Families of rows that turns and mirrors carry onto each other, the same ones carrying the whole set onto itself: the rest of each named row's family, in list order
5 families of 8 rows
papu: [ -66,   46,  458, -285, -350,  -78, -191,  -39,  -54,  -90,   51, -432]
dag: [ 371, -383,  175, -105, -254, -362, -256,  101,  170,   97,  -11, -378]
bulu: [  14,   30,  325, -291, -357, -104, -315,  -20,   -5,  -15,   52, -540]
bodif: [ 251, -373,  310,   23, -148, -289, -254,   91,  133,  -68,  -78, -432]
verin: [  38,   45,  360, -336, -282, -102, -297,   21,   39,  -59,  -11, -506]
Sug: [ 353, -297,  188,    5, -226, -174,  210, -229,  100,  320,   -2,  -32]
pigu: [ 472, -277,  179,  -15, -163, -263,  258, -230,  216,  129,  -92, -204]
zoniz: [ 378, -277,  145,  -74, -154, -155,  157, -273,  210,  310,  -48,  -25]
Tigum: [ 470, -272,  208,   55, -229, -279,  267, -195,   87,  201,  -55, -183]
Mivun: [ 227, -399,  234,  -34, -166, -338, -219,  112,   27,  -47, -122, -430]
Vaz: [-112,    1,  403, -332, -339, -122, -201,   39,   11, -133,   28, -296]
rizu: [ 405, -202,  150,   -9, -276, -219,  230, -169,  150,  320,  -69,  -14]
Gozu: [  44,  153,  368, -237, -290,  105,  108, -312,  -38,  204,    1, -141]
Lif: [ 464, -294,  222,   49, -232, -207,  280, -230,  196,  180,  -79, -240]
kuguv: [ 123,  101,  291, -324, -428,  -11,  266, -286,   67,  159,   38,  -89]
Zeses: [  50,  120,  395, -342, -265,   57,   94, -303,  -39,  227,  -45, -136]
gegi: [ 382, -404,  236,  -51, -181, -378, -254,   71,  101,   59,    0, -360]
Lebel: [  31,   39,  368, -279, -322, -124, -289,   59,  -73,   30,   51, -518]
vara: [ 128,  117,  375, -273, -358,   22,  249, -298,  139,  158,  110, -123]
Gugor: [ 338, -373,  157,   60, -183, -311, -227,   44,  164,   80,  -70, -446]
pef: [ 180, -349,  194,   23, -202, -303, -138,  149,  102,  -60,  -72, -487]
ril: [  25,  -47,  420, -296, -291,  -44, -328,  -39,   15,  -79,   44, -503]
zibus: [ 400, -266,  213,  -28, -177, -161,  166, -186,  149,  304,  -68,   22]
zev: [ -67,   12,  349, -218, -328, -121, -314,   93,  -11,  -27,   54, -424]
beb: [ 166,   55,  363, -369, -369,   16,  249, -324,  121,   90,   67,  -95]
kol: [ -81,  101,  407, -313, -344,  -98, -204,   83,   96,  -85,    2, -360]
zot: [ 443, -327,  143,  -10, -221, -228,  218, -156,  242,  187,  -80,  -98]
puruv: [  55,  200,  409, -254, -292,   90,  115, -266,  109,  189,   -7, -136]
Gobon: [  23,  150,  299, -276, -328,   98,  163, -274,   42,  219,  -15, -196]
Taf: [ 251, -362,  217,  -24, -293, -349, -207,  118,  112,  -34,    1, -494]
pupiv: [ 188, -343,  251,   74, -208, -357, -182,  126,   75,  -24, -111, -436]
taba: [ 357, -355,  134,  -17, -192, -334, -237,   75,  164,  119,   52, -418]
Zun: [-155,  -22,  440, -305, -351, -106, -144,   46,   -8,  -77,   79, -368]
dusug: [ 342, -452,  163,  -46, -285, -359, -225,   50,   47,   54,  -19, -388]
rop: [ 122,   84,  391, -277, -278,   32,  239, -314,   79,  134,  -46,  -22]
degi: [  76,  134,  393, -372, -365,   37,  110, -270,  -21,  168,   53,  -89]
zug: [-117,  -21,  392, -372, -314,  -50, -218,    9,  102,  -96,   37, -363]
mab: [ 146,   58,  442, -346, -311,  -50,  261, -326,   98,  107,   61,  -63]
Fub: [ 451, -374,  199,   24, -253, -206,  223, -271,   89,  185,  -50, -174]
bubi: [ 472, -262,  202,  -88, -205, -155,  205, -301,  155,  278,  -83, -103]

Which other rows belong to the same family as Lebel? pigu, zoniz, Zeses, pef, taba, Zun, mab
Which other rows belong to the same family as zug? verin, Sug, Tigum, Mivun, gegi, vara, Gobon
Which other rows belong to the same family as degi? papu, Gugor, zev, zot, Taf, rop, bubi

